500 stands for zero in the data rows.
Here are some points, each followed by its number:
432/456/589/445/411/609/496/308/312/424/579/633/378/383/403/517 0
832/795/897/755/744/349/150/576/999/654/605/182/832/198/255/133 1
774/671/763/716/694/490/224/439/960/506/597/240/732/240/293/252 2
583/656/563/607/615/266/430/794/751/711/449/353/695/547/546/365 3
599/540/445/579/606/445/442/637/780/549/439/328/634/590/542/435 4
533/617/665/556/554/387/425/553/577/603/558/478/587/372/426/399 5
433/488/507/442/460/489/546/500/378/523/497/582/452/504/500/526 6
534/244/398/428/400/975/531/000/353/061/577/570/290/357/390/677 7
614/589/624/592/577/476/366/479/685/540/527/407/610/390/417/370 8
601/564/574/572/559/480/406/532/653/552/503/398/579/468/446/401 9
265/443/432/351/352/439/671/556/099/580/499/746/320/589/607/614 10
516/717/895/552/527/328/366/502/492/691/656/590/569/182/305/307 11
401/729/956/501/448/265/397/562/285/779/700/701/508/174/296/305 12
658/739/843/671/650/297/303/626/814/698/593/371/736/241/326/254 13
623/622/584/606/608/372/383/686/778/636/480/344/674/505/480/342 14
626/851/920/686/644/123/248/829/809/912/566/356/788/313/341/161 15
488/371/385/464/438/701/553/285/424/314/510/529/399/501/508/604 16
312/438/408/369/373/453/656/561/192/530/471/700/376/618/612/636 17
591/704/722/611/604/263/355/736/706/733/515/386/699/410/443/281 18
590/589/540/583/581/416/407/633/698/572/484/382/634/502/497/396 19
417/461/522/422/440/501/548/436/323/489/529/617/415/474/497/562 20
262/333/203/317/346/512/763/574/116/462/397/699/291/769/709/753 21
599/087/019/454/490/999/606/000/574/000/417/382/319/650/580/788 22
651/548/420/601/623/442/441/654/816/544/411/268/662/623/546/415 23
421/287/142/394/451/676/719/398/363/255/396/539/356/712/706/781 24
370/327/362/355/343/678/610/288/181/328/506/695/277/538/528/667 25
296/344/316/325/353/592/695/411/118/391/466/722/287/620/617/709 26
271/506/496/373/364/358/646/643/128/653/494/721/377/592/580/575 27
824/516/556/698/711/721/295/269/999/294/545/171/683/315/338/374 28
522/486/323/521/545/399/543/732/650/556/370/366/577/741/649/512 29
452/465/579/444/402/593/507/327/297/456/575/632/392/404/421/538 30
255/489/372/361/359/284/683/810/188/725/407/690/407/766/698/595 31
439/589/548/498/507/332/511/698/474/655/485/530/555/539/544/464 32
439/415/520/442/400/636/514/293/296/395/556/636/378/407/445/568 33
294/500/455/367/342/368/623/680/161/682/469/712/364/669/602/555 34
372/246/182/346/370/766/709/273/209/207/428/626/280/659/629/779 35
496/534/491/504/492/418/485/631/534/593/464/472/524/584/541/454 36
660/780/596/680/723/103/342/999/980/850/423/203/848/609/566/249 37
593/541/442/586/595/418/445/674/744/557/432/325/637/622/549/432 38
298/375/414/350/350/569/673/367/107/410/524/754/279/514/563/697 39
557/418/339/525/518/612/513/450/581/374/451/417/477/608/558/547 40
364/486/623/391/347/555/513/343/166/512/591/725/334/404/407/502 41
214/454/351/314/310/312/732/745/063/672/418/747/335/767/709/643 42
790/649/777/713/697/539/219/376/965/473/592/238/728/205/274/249 43
348/495/493/429/400/397/592/600/261/615/487/655/410/581/552/538 44
558/330/200/508/533/670/573/446/635/295/385/363/498/705/637/640 45
785/654/657/720/729/421/275/579/999/550/509/165/798/377/385/275 46
308/405/334/378/386/438/685/618/232/541/437/650/376/702/662/645 47
267/650/619/409/398/121/595/903/222/889/486/720/472/610/600/464 48
330/665/652/452/416/171/540/845/271/850/489/660/493/564/529/419 49
492/343/334/442/445/711/579/307/421/285/464/525/398/558/541/636 50
498/616/651/540/521/361/441/620/531/662/543/506/567/409/431/385 51
469/439/368/480/474/518/537/564/500/495/441/478/476/654/590/535 52
New points follow, each followed by the numbers of its three nearest points above, nearest first.
520/508/458/524/509/478/487/575/559/533/460/453/531/594/525/475 36 52 9
788/497/534/686/703/700/301/282/992/279/523/185/685/337/364/392 28 43 2
420/297/181/422/481/636/697/407/382/286/410/541/376/700/686/757 24 35 50
320/321/310/358/342/619/670/396/167/388/469/691/297/644/602/685 26 25 39
354/543/386/430/432/240/618/856/360/755/385/567/507/766/689/524 31 34 48
347/530/373/435/439/275/609/837/375/719/392/569/496/785/699/545 31 34 47
466/590/548/500/514/304/521/721/524/660/479/513/563/556/560/446 32 36 51
333/489/665/379/325/554/574/310/075/478/628/792/291/319/382/546 41 30 0
541/444/406/512/513/582/507/461/576/421/464/448/499/542/517/538 40 52 6
709/727/791/685/669/328/236/648/886/695/565/280/748/315/342/220 13 46 1
474/630/575/510/551/231/512/781/541/732/484/503/594/545/559/435 32 51 36
452/428/324/464/444/521/561/556/440/484/417/502/438/678/608/586 52 40 6
723/362/396/606/578/894/395/094/781/129/511/283/504/389/374/520 28 16 40
479/453/335/495/539/475/556/612/548/507/419/458/522/675/636/566 52 29 36
488/228/367/414/387/968/571/000/279/053/573/634/233/372/406/717 7 25 16
247/357/253/314/318/470/744/601/097/515/407/732/288/790/709/710 21 47 42
461/660/722/519/489/273/461/677/443/719/561/564/555/418/443/389 51 32 5
394/685/909/474/414/307/417/520/250/740/671/731/478/214/312/362 12 11 51
807/785/876/760/745/332/170/605/999/692/604/195/834/202/272/137 1 2 13
346/589/628/445/432/346/548/617/270/674/552/669/458/464/487/471 44 32 6
377/662/601/476/476/180/513/882/417/825/460/564/563/627/583/425 49 48 32
828/277/325/644/655/999/368/000/938/000/518/181/522/349/371/582 28 22 7
448/502/501/468/472/479/528/526/393/518/518/565/455/519/518/528 6 20 36
436/595/586/481/490/306/521/687/421/680/508/565/538/495/523/457 32 51 36
315/170/133/302/312/825/768/188/093/158/454/711/198/657/647/841 35 25 26
809/318/413/616/628/999/339/000/864/000/569/240/501/264/325/541 28 7 22
344/515/302/421/463/262/651/910/389/719/344/544/514/839/746/579 31 47 29
449/264/155/414/428/739/673/359/404/252/401/507/368/709/656/738 24 35 50
445/405/333/449/435/545/565/508/410/441/417/525/429/683/593/599 52 40 6
432/759/700/526/551/050/470/969/513/920/499/536/651/530/530/332 49 18 3
789/765/869/746/737/379/171/556/999/654/606/209/829/207/287/154 1 2 43
523/260/384/438/425/937/519/000/356/066/577/576/310/367/410/670 7 16 50
559/464/388/521/517/601/498/474/611/433/441/402/504/603/538/515 40 52 36
404/706/915/491/442/287/407/545/274/746/674/707/502/200/315/338 12 11 51
578/680/678/588/580/264/371/730/688/713/513/394/677/474/437/327 18 14 3
643/442/406/584/603/628/449/415/754/350/450/313/577/513/488/490 40 4 9
335/387/288/371/385/467/692/598/230/496/423/637/360/707/666/665 47 17 21
775/491/488/664/695/674/330/334/961/310/522/189/659/395/411/411 28 43 2
636/879/971/687/647/113/240/832/804/919/602/367/796/254/310/117 15 13 18
